In the data rows, the value 50 means zero.
A hidden rule labels the rows of this table. It goes by one to three of the table's principal directions, not those with the most spread.
[44, 55, 46, 56, 55, 21, 49, 60, 53, 30, 59, 78, 54, 24, 86, 40, 65, 44, 61, 64, 57, 37, 40, 37, 61, 60, 47, 35, 41, 81, 67, 42] E
[39, 46, 45, 50, 35, 46, 60, 55, 58, 36, 57, 51, 48, 33, 44, 60, 62, 50, 71, 53, 57, 41, 47, 41, 48, 51, 52, 53, 30, 50, 67, 55] C
[55, 50, 66, 54, 37, 46, 37, 47, 43, 56, 37, 36, 51, 65, 46, 54, 54, 54, 42, 48, 40, 41, 54, 61, 54, 53, 49, 59, 56, 44, 47, 48] B
[45, 57, 42, 60, 54, 71, 45, 50, 44, 50, 53, 46, 52, 54, 48, 44, 33, 48, 51, 45, 52, 60, 55, 42, 50, 46, 50, 45, 50, 52, 51, 52] F
[43, 55, 59, 54, 41, 40, 34, 59, 44, 46, 46, 49, 60, 54, 82, 41, 52, 58, 43, 47, 47, 37, 38, 47, 69, 68, 45, 44, 56, 71, 54, 43] E
[57, 59, 50, 69, 66, 54, 43, 50, 42, 48, 53, 57, 52, 46, 51, 37, 38, 41, 51, 57, 51, 53, 54, 49, 56, 39, 40, 40, 54, 60, 51, 41] D
[28, 52, 39, 55, 23, 52, 59, 59, 61, 33, 55, 43, 48, 35, 36, 57, 53, 38, 82, 52, 53, 32, 45, 38, 50, 44, 54, 54, 22, 51, 77, 60] B
[77, 41, 52, 37, 81, 59, 47, 38, 57, 60, 59, 54, 51, 52, 62, 50, 56, 52, 19, 21, 51, 72, 58, 61, 35, 49, 57, 43, 86, 40, 12, 52] C
[62, 52, 40, 49, 73, 28, 59, 46, 57, 37, 61, 77, 50, 27, 57, 36, 59, 34, 58, 63, 57, 46, 47, 52, 46, 41, 52, 31, 45, 65, 52, 43] E
[52, 33, 56, 36, 52, 52, 51, 51, 55, 59, 47, 42, 45, 55, 57, 62, 56, 63, 42, 47, 43, 63, 48, 51, 53, 55, 49, 50, 51, 41, 45, 45] C
[33, 71, 42, 60, 46, 61, 39, 55, 36, 52, 45, 51, 59, 62, 62, 37, 27, 50, 47, 54, 53, 51, 49, 41, 52, 58, 48, 49, 55, 65, 58, 52] A
[46, 49, 46, 42, 47, 42, 60, 51, 54, 51, 51, 55, 48, 46, 45, 53, 56, 51, 55, 57, 53, 46, 48, 50, 42, 50, 50, 54, 44, 47, 55, 54] D
[42, 70, 40, 60, 61, 46, 57, 54, 41, 53, 49, 67, 52, 48, 44, 36, 28, 35, 58, 73, 56, 49, 44, 44, 54, 43, 44, 50, 48, 61, 57, 48] D
[45, 63, 72, 69, 34, 73, 21, 54, 25, 69, 30, 19, 58, 90, 50, 48, 25, 65, 28, 39, 37, 49, 53, 57, 66, 59, 38, 65, 71, 46, 41, 45] C
[61, 43, 48, 36, 65, 54, 53, 43, 57, 56, 55, 51, 50, 49, 55, 51, 55, 53, 36, 37, 51, 63, 52, 56, 39, 50, 55, 44, 64, 43, 33, 52] A
[50, 56, 39, 45, 61, 67, 50, 46, 50, 56, 52, 46, 52, 62, 45, 42, 34, 45, 42, 39, 49, 59, 54, 52, 38, 43, 55, 45, 58, 46, 42, 55] E
[56, 34, 62, 41, 45, 57, 44, 49, 57, 57, 50, 33, 49, 54, 55, 61, 62, 64, 37, 33, 44, 56, 51, 55, 49, 55, 46, 54, 62, 38, 39, 51] D
[47, 50, 50, 60, 49, 74, 47, 52, 43, 52, 53, 37, 51, 58, 42, 52, 36, 59, 50, 41, 52, 59, 54, 44, 54, 48, 46, 52, 49, 45, 48, 51] A
[48, 49, 52, 46, 52, 46, 47, 51, 50, 53, 46, 53, 50, 52, 63, 52, 50, 51, 45, 51, 47, 56, 47, 49, 55, 56, 52, 48, 54, 53, 48, 47] E
[57, 48, 40, 52, 66, 55, 55, 47, 56, 44, 59, 58, 47, 40, 47, 45, 46, 39, 55, 48, 53, 58, 53, 47, 47, 39, 53, 38, 46, 52, 48, 49] B
[53, 67, 64, 70, 55, 52, 30, 51, 22, 56, 41, 52, 63, 69, 68, 33, 31, 65, 31, 54, 52, 49, 46, 51, 74, 67, 40, 48, 65, 69, 40, 37] D
[41, 53, 61, 55, 25, 65, 44, 52, 41, 60, 37, 23, 50, 74, 26, 63, 42, 58, 50, 42, 43, 43, 55, 56, 48, 49, 48, 72, 50, 30, 52, 56] E
[64, 63, 49, 59, 79, 64, 45, 45, 35, 55, 59, 59, 60, 56, 57, 33, 30, 57, 31, 42, 61, 65, 48, 53, 54, 53, 45, 38, 71, 59, 27, 43] D
[80, 33, 51, 40, 70, 28, 62, 36, 69, 37, 63, 65, 45, 23, 41, 50, 79, 37, 55, 48, 53, 46, 53, 64, 40, 36, 58, 35, 48, 46, 38, 47] A
[57, 66, 53, 60, 63, 62, 41, 46, 32, 62, 44, 49, 56, 69, 45, 37, 25, 49, 35, 50, 49, 57, 51, 57, 55, 48, 47, 49, 67, 52, 35, 45] C
[42, 60, 61, 76, 32, 96, 30, 53, 24, 58, 41, 10, 59, 88, 27, 47, 14, 67, 45, 29, 44, 49, 55, 51, 67, 49, 42, 59, 50, 41, 46, 49] C
[55, 62, 49, 69, 51, 64, 40, 45, 42, 47, 46, 41, 53, 57, 30, 37, 29, 30, 57, 50, 44, 45, 55, 55, 57, 33, 51, 43, 49, 52, 50, 48] C
[52, 74, 50, 68, 62, 80, 29, 47, 29, 64, 42, 33, 60, 78, 39, 28, 9, 41, 37, 46, 42, 57, 54, 59, 53, 36, 40, 42, 69, 53, 42, 43] B
[59, 54, 62, 50, 57, 60, 32, 46, 39, 68, 39, 36, 55, 72, 56, 41, 36, 56, 27, 46, 39, 58, 50, 62, 57, 52, 41, 47, 73, 50, 35, 42] D
[51, 54, 39, 39, 56, 33, 54, 47, 59, 37, 60, 68, 57, 30, 67, 39, 62, 43, 54, 51, 60, 42, 43, 50, 42, 56, 57, 34, 49, 67, 53, 52] D
[41, 31, 49, 44, 20, 59, 62, 53, 69, 40, 55, 23, 42, 40, 16, 70, 69, 50, 79, 43, 46, 33, 53, 51, 39, 35, 50, 59, 20, 28, 72, 60] D
[28, 66, 53, 71, 36, 55, 48, 65, 31, 48, 45, 54, 55, 58, 60, 50, 29, 61, 57, 62, 58, 48, 40, 30, 76, 66, 43, 63, 41, 64, 62, 47] A
[22, 46, 43, 42, 30, 42, 57, 67, 57, 44, 51, 51, 51, 40, 68, 51, 51, 58, 67, 64, 52, 39, 31, 32, 66, 65, 45, 50, 26, 66, 76, 50] D
[58, 58, 54, 59, 53, 54, 45, 44, 43, 52, 46, 52, 51, 55, 43, 50, 45, 44, 44, 45, 51, 53, 57, 54, 49, 48, 55, 56, 63, 46, 38, 53] F
[35, 51, 41, 40, 38, 53, 68, 55, 53, 53, 50, 47, 43, 52, 27, 67, 49, 52, 64, 55, 54, 52, 51, 46, 33, 45, 53, 67, 35, 32, 63, 60] E
[53, 28, 57, 34, 30, 46, 61, 45, 63, 52, 47, 33, 40, 49, 24, 73, 74, 58, 57, 46, 45, 44, 56, 59, 39, 46, 55, 64, 37, 24, 53, 58] F
[36, 54, 29, 53, 53, 60, 67, 54, 53, 40, 62, 63, 47, 37, 42, 52, 42, 46, 69, 56, 64, 58, 52, 32, 42, 46, 55, 48, 31, 52, 64, 58] F
[56, 25, 69, 23, 34, 19, 54, 50, 68, 64, 35, 37, 39, 56, 48, 67, 84, 55, 42, 56, 30, 35, 47, 70, 44, 51, 46, 65, 51, 32, 51, 49] C
[55, 53, 47, 49, 64, 53, 53, 51, 48, 48, 62, 61, 55, 44, 64, 49, 53, 60, 39, 38, 62, 58, 50, 46, 43, 58, 49, 48, 63, 53, 38, 52] C
[75, 45, 72, 54, 56, 63, 23, 39, 40, 56, 44, 26, 61, 65, 55, 40, 46, 60, 27, 29, 38, 51, 49, 71, 67, 52, 45, 33, 72, 52, 26, 36] D
[36, 40, 45, 37, 26, 45, 56, 53, 70, 48, 44, 36, 42, 42, 35, 57, 59, 35, 71, 58, 39, 36, 45, 50, 47, 40, 52, 54, 31, 43, 70, 58] F
[54, 60, 56, 62, 47, 62, 41, 45, 37, 54, 43, 42, 52, 62, 37, 52, 39, 49, 46, 46, 49, 54, 58, 54, 49, 47, 51, 56, 58, 43, 45, 50] B
[72, 50, 55, 66, 69, 78, 44, 39, 35, 53, 52, 42, 51, 62, 30, 51, 29, 53, 43, 34, 51, 71, 59, 56, 60, 39, 55, 43, 57, 38, 26, 42] E
[56, 58, 50, 53, 61, 55, 36, 44, 41, 57, 41, 47, 53, 64, 51, 35, 34, 42, 41, 55, 40, 55, 53, 59, 53, 43, 50, 37, 58, 57, 46, 41] B
[50, 63, 47, 60, 45, 64, 43, 47, 44, 41, 58, 46, 61, 45, 48, 47, 47, 51, 52, 34, 62, 47, 54, 48, 42, 53, 53, 47, 58, 53, 46, 58] D
[77, 48, 39, 28, 99, 41, 70, 38, 56, 63, 63, 84, 47, 40, 58, 46, 49, 46, 27, 49, 61, 82, 49, 58, 33, 46, 57, 40, 78, 44, 14, 47] C
[47, 31, 45, 34, 39, 27, 64, 53, 71, 28, 63, 62, 46, 20, 64, 66, 87, 55, 67, 47, 58, 41, 46, 42, 43, 59, 61, 45, 29, 53, 63, 55] E
[32, 41, 53, 36, 24, 23, 56, 61, 61, 39, 47, 51, 51, 37, 67, 54, 70, 56, 66, 62, 48, 26, 31, 45, 63, 66, 50, 50, 26, 64, 73, 49] C
[40, 54, 37, 46, 56, 45, 60, 53, 55, 56, 45, 58, 45, 52, 43, 39, 35, 33, 58, 71, 45, 49, 44, 47, 52, 39, 49, 48, 39, 56, 60, 49] A
[35, 44, 47, 46, 21, 36, 56, 57, 67, 32, 53, 46, 47, 30, 48, 61, 72, 41, 76, 51, 50, 27, 45, 43, 48, 51, 55, 55, 28, 51, 73, 59] B
[67, 48, 52, 50, 60, 36, 57, 42, 54, 43, 56, 60, 49, 39, 38, 49, 63, 42, 52, 49, 55, 42, 53, 61, 43, 42, 54, 47, 51, 46, 42, 50] B
[6, 60, 44, 56, 5, 43, 50, 71, 50, 40, 39, 42, 52, 51, 57, 51, 45, 49, 78, 67, 48, 22, 35, 30, 67, 64, 47, 63, 18, 66, 91, 57] A
[55, 47, 35, 46, 63, 53, 67, 46, 64, 42, 68, 63, 46, 29, 41, 52, 60, 41, 58, 42, 63, 55, 57, 45, 29, 40, 55, 48, 50, 44, 46, 61] D
[56, 60, 59, 62, 56, 67, 27, 46, 31, 64, 34, 34, 56, 81, 50, 35, 20, 47, 33, 46, 34, 57, 52, 60, 66, 46, 48, 43, 64, 54, 39, 39] E
[52, 49, 44, 47, 48, 42, 54, 46, 58, 42, 52, 54, 49, 41, 45, 47, 57, 38, 59, 51, 50, 41, 51, 52, 45, 44, 57, 44, 42, 53, 55, 53] C
[54, 61, 47, 61, 53, 33, 52, 47, 46, 33, 58, 74, 55, 31, 59, 45, 62, 46, 57, 55, 66, 41, 53, 44, 48, 57, 56, 46, 49, 65, 52, 52] F
[21, 55, 33, 39, 28, 41, 61, 57, 54, 46, 42, 56, 46, 51, 47, 55, 45, 43, 71, 68, 50, 43, 45, 38, 45, 55, 63, 56, 23, 54, 77, 59] E
[42, 50, 56, 50, 39, 38, 48, 58, 48, 42, 54, 55, 56, 41, 72, 52, 63, 65, 51, 51, 58, 41, 42, 42, 57, 69, 45, 52, 48, 62, 57, 49] D
[58, 40, 57, 47, 45, 52, 53, 46, 53, 49, 52, 41, 46, 52, 36, 62, 63, 56, 49, 39, 50, 47, 58, 57, 40, 46, 52, 58, 49, 34, 46, 54] B
[50, 62, 42, 57, 55, 49, 55, 47, 44, 42, 58, 67, 54, 41, 51, 47, 51, 51, 51, 50, 66, 51, 56, 43, 39, 55, 55, 52, 53, 55, 48, 57] A
[32, 63, 37, 56, 43, 64, 52, 55, 45, 48, 53, 52, 53, 49, 52, 49, 38, 52, 56, 51, 60, 55, 53, 35, 41, 54, 50, 55, 47, 54, 61, 59] A
[47, 59, 42, 53, 62, 50, 56, 52, 48, 58, 47, 57, 47, 54, 41, 39, 32, 34, 53, 66, 47, 53, 48, 50, 51, 37, 45, 49, 49, 53, 53, 47] D
[63, 24, 41, 30, 56, 40, 79, 42, 82, 47, 60, 49, 31, 24, 8, 65, 74, 27, 74, 57, 45, 48, 55, 61, 28, 17, 54, 50, 29, 23, 55, 57] D
[51, 23, 38, 22, 47, 29, 78, 47, 83, 41, 60, 59, 33, 26, 36, 68, 87, 43, 68, 53, 50, 44, 54, 51, 24, 39, 62, 53, 26, 33, 62, 61] B
[42, 64, 51, 67, 38, 62, 37, 51, 37, 47, 47, 40, 58, 58, 48, 39, 39, 54, 51, 51, 53, 41, 55, 47, 51, 53, 43, 50, 50, 59, 59, 52] D
[45, 46, 55, 45, 40, 33, 51, 54, 49, 46, 47, 55, 52, 48, 63, 49, 61, 61, 50, 57, 52, 38, 42, 48, 59, 65, 50, 51, 42, 60, 56, 48] A
[59, 52, 46, 48, 69, 41, 57, 47, 48, 49, 55, 66, 52, 42, 53, 39, 44, 45, 50, 62, 55, 53, 43, 52, 57, 48, 49, 37, 48, 60, 45, 41] D
[48, 48, 49, 48, 39, 52, 50, 46, 57, 55, 41, 36, 46, 56, 26, 45, 45, 35, 59, 58, 38, 38, 51, 59, 48, 35, 50, 51, 41, 44, 58, 53] F
[58, 42, 45, 38, 62, 37, 68, 45, 59, 51, 54, 67, 42, 37, 42, 59, 61, 46, 52, 58, 56, 59, 51, 50, 42, 47, 57, 54, 49, 41, 42, 53] F
[39, 65, 48, 66, 48, 81, 41, 56, 37, 62, 43, 27, 53, 71, 30, 43, 15, 44, 53, 51, 42, 55, 52, 50, 52, 34, 37, 53, 52, 44, 57, 47] B
[31, 57, 39, 50, 42, 42, 57, 57, 54, 53, 40, 54, 46, 54, 44, 39, 35, 31, 64, 74, 42, 38, 42, 45, 58, 42, 48, 52, 33, 59, 69, 50] F
[66, 46, 79, 69, 43, 56, 21, 47, 33, 53, 41, 32, 57, 67, 65, 53, 56, 72, 27, 32, 43, 50, 58, 58, 68, 64, 42, 55, 71, 51, 33, 41] F
[42, 56, 53, 62, 41, 57, 38, 54, 39, 45, 48, 51, 54, 58, 69, 54, 48, 61, 43, 39, 54, 54, 55, 38, 57, 66, 55, 56, 55, 57, 49, 53] E
Which label does each new row get?
[56, 34, 51, 50, 51, 67, 59, 49, 57, 50, 59, 37, 44, 45, 31, 60, 53, 58, 56, 41, 52, 57, 53, 49, 49, 41, 45, 52, 42, 35, 46, 51] ~ D
[68, 36, 49, 43, 62, 51, 58, 42, 62, 42, 63, 52, 47, 35, 41, 57, 67, 49, 51, 36, 55, 55, 56, 56, 38, 41, 55, 42, 50, 40, 39, 52] ~ C
[48, 52, 36, 39, 60, 38, 66, 48, 57, 49, 53, 68, 45, 41, 45, 48, 50, 38, 58, 63, 54, 52, 48, 48, 41, 45, 58, 48, 42, 51, 54, 53] ~ B
[42, 71, 43, 67, 58, 57, 50, 52, 31, 47, 54, 70, 56, 52, 62, 45, 34, 57, 45, 53, 68, 61, 54, 34, 52, 64, 52, 56, 58, 62, 46, 54] ~ F
[53, 42, 48, 42, 36, 41, 64, 45, 68, 46, 51, 39, 43, 40, 11, 54, 64, 32, 72, 57, 45, 28, 51, 64, 36, 28, 51, 54, 31, 34, 62, 58] ~ D
[50, 54, 43, 55, 56, 44, 66, 52, 52, 38, 62, 65, 48, 31, 39, 56, 53, 43, 68, 55, 63, 49, 47, 43, 48, 45, 53, 51, 38, 49, 54, 52] ~ E
[53, 35, 52, 40, 52, 50, 47, 52, 61, 51, 55, 46, 48, 47, 68, 53, 65, 60, 40, 37, 47, 53, 51, 50, 46, 55, 48, 47, 56, 49, 46, 51] ~ D
[46, 46, 42, 48, 52, 27, 66, 57, 63, 34, 61, 72, 43, 21, 56, 62, 73, 40, 71, 61, 58, 45, 49, 40, 41, 46, 53, 52, 35, 52, 67, 52] ~ E
[37, 56, 35, 64, 48, 43, 57, 60, 59, 25, 69, 71, 50, 17, 66, 51, 64, 41, 72, 51, 67, 43, 52, 27, 43, 51, 49, 48, 38, 66, 70, 58] ~ C
[39, 46, 40, 44, 35, 34, 63, 53, 63, 31, 58, 60, 49, 27, 50, 54, 69, 45, 73, 57, 58, 34, 46, 42, 44, 53, 57, 48, 26, 57, 70, 57] ~ A
[58, 58, 35, 35, 85, 54, 59, 42, 50, 67, 52, 68, 49, 57, 52, 38, 32, 41, 32, 54, 53, 74, 52, 55, 34, 44, 55, 43, 70, 48, 30, 51] ~ A
[53, 54, 63, 58, 44, 58, 22, 50, 40, 54, 42, 35, 59, 69, 75, 42, 47, 59, 28, 32, 40, 48, 54, 54, 58, 61, 47, 46, 71, 59, 41, 46] ~ B
[45, 41, 53, 36, 36, 50, 49, 52, 61, 52, 50, 36, 52, 46, 52, 53, 60, 55, 51, 45, 46, 43, 43, 54, 48, 54, 47, 49, 49, 48, 54, 54] ~ D
[21, 57, 47, 58, 11, 54, 58, 61, 44, 41, 45, 37, 49, 56, 28, 64, 48, 58, 76, 56, 55, 30, 49, 39, 49, 55, 52, 71, 18, 43, 80, 61] ~ E
[67, 52, 60, 49, 68, 53, 48, 43, 41, 64, 50, 57, 50, 60, 55, 59, 52, 63, 23, 38, 55, 70, 59, 56, 41, 57, 50, 63, 82, 36, 21, 51] ~ C
[64, 55, 64, 57, 63, 48, 33, 45, 37, 63, 40, 51, 54, 65, 65, 39, 41, 54, 25, 51, 43, 58, 51, 59, 64, 57, 45, 48, 75, 57, 30, 40] ~ F
[70, 47, 65, 54, 67, 44, 37, 44, 37, 54, 49, 59, 54, 61, 75, 51, 59, 69, 21, 37, 52, 62, 58, 56, 53, 66, 52, 49, 74, 53, 26, 42] ~ E
[49, 31, 57, 42, 41, 44, 62, 56, 60, 46, 57, 46, 43, 43, 50, 71, 72, 66, 54, 41, 53, 48, 48, 46, 49, 56, 50, 62, 40, 37, 51, 53] ~ E
[32, 66, 35, 60, 46, 54, 52, 58, 51, 45, 50, 52, 52, 47, 43, 33, 30, 28, 68, 65, 49, 38, 44, 42, 54, 38, 45, 44, 36, 64, 71, 51] ~ D
[36, 38, 58, 50, 13, 50, 57, 54, 53, 47, 44, 32, 43, 52, 28, 73, 67, 65, 66, 53, 50, 37, 55, 46, 47, 55, 50, 74, 28, 32, 67, 60] ~ F
[44, 50, 67, 54, 28, 50, 44, 53, 37, 59, 36, 36, 49, 70, 43, 62, 51, 68, 44, 52, 45, 44, 52, 53, 57, 61, 46, 71, 50, 40, 52, 50] ~ A
[39, 30, 59, 44, 17, 51, 39, 54, 63, 49, 41, 23, 44, 60, 55, 62, 71, 57, 51, 36, 34, 35, 56, 50, 49, 55, 52, 60, 41, 42, 63, 58] ~ F
[68, 39, 66, 44, 45, 44, 45, 39, 49, 51, 44, 40, 51, 53, 40, 57, 63, 58, 44, 44, 45, 47, 51, 65, 56, 53, 55, 49, 53, 41, 37, 46] ~ F
[54, 62, 47, 59, 75, 62, 46, 52, 39, 59, 54, 59, 56, 55, 62, 30, 24, 50, 37, 55, 54, 64, 43, 47, 63, 50, 38, 39, 65, 64, 38, 40] ~ D
[42, 52, 51, 50, 40, 59, 37, 51, 47, 52, 41, 38, 52, 63, 58, 49, 42, 50, 46, 44, 41, 52, 51, 49, 54, 54, 54, 47, 51, 53, 54, 49] ~ E
[51, 52, 64, 71, 39, 82, 30, 52, 35, 54, 44, 19, 54, 71, 39, 55, 33, 60, 45, 31, 42, 54, 56, 52, 62, 46, 42, 54, 55, 40, 46, 45] ~ E
[61, 59, 55, 76, 65, 81, 40, 45, 30, 56, 49, 41, 52, 68, 33, 48, 20, 50, 43, 39, 50, 68, 59, 50, 61, 39, 48, 51, 61, 42, 33, 43] ~ E
[32, 39, 40, 50, 28, 58, 67, 55, 64, 48, 48, 37, 35, 44, 15, 64, 51, 38, 80, 64, 45, 43, 54, 42, 43, 31, 49, 63, 17, 33, 76, 60] ~ F
[58, 46, 49, 41, 52, 36, 60, 43, 56, 47, 50, 60, 46, 40, 40, 54, 61, 44, 57, 59, 52, 48, 50, 56, 44, 47, 57, 49, 43, 46, 50, 51] ~ F
[46, 52, 60, 56, 42, 70, 38, 54, 43, 69, 37, 19, 49, 73, 31, 48, 31, 50, 46, 53, 33, 49, 50, 60, 55, 36, 32, 57, 56, 38, 54, 44] ~ D
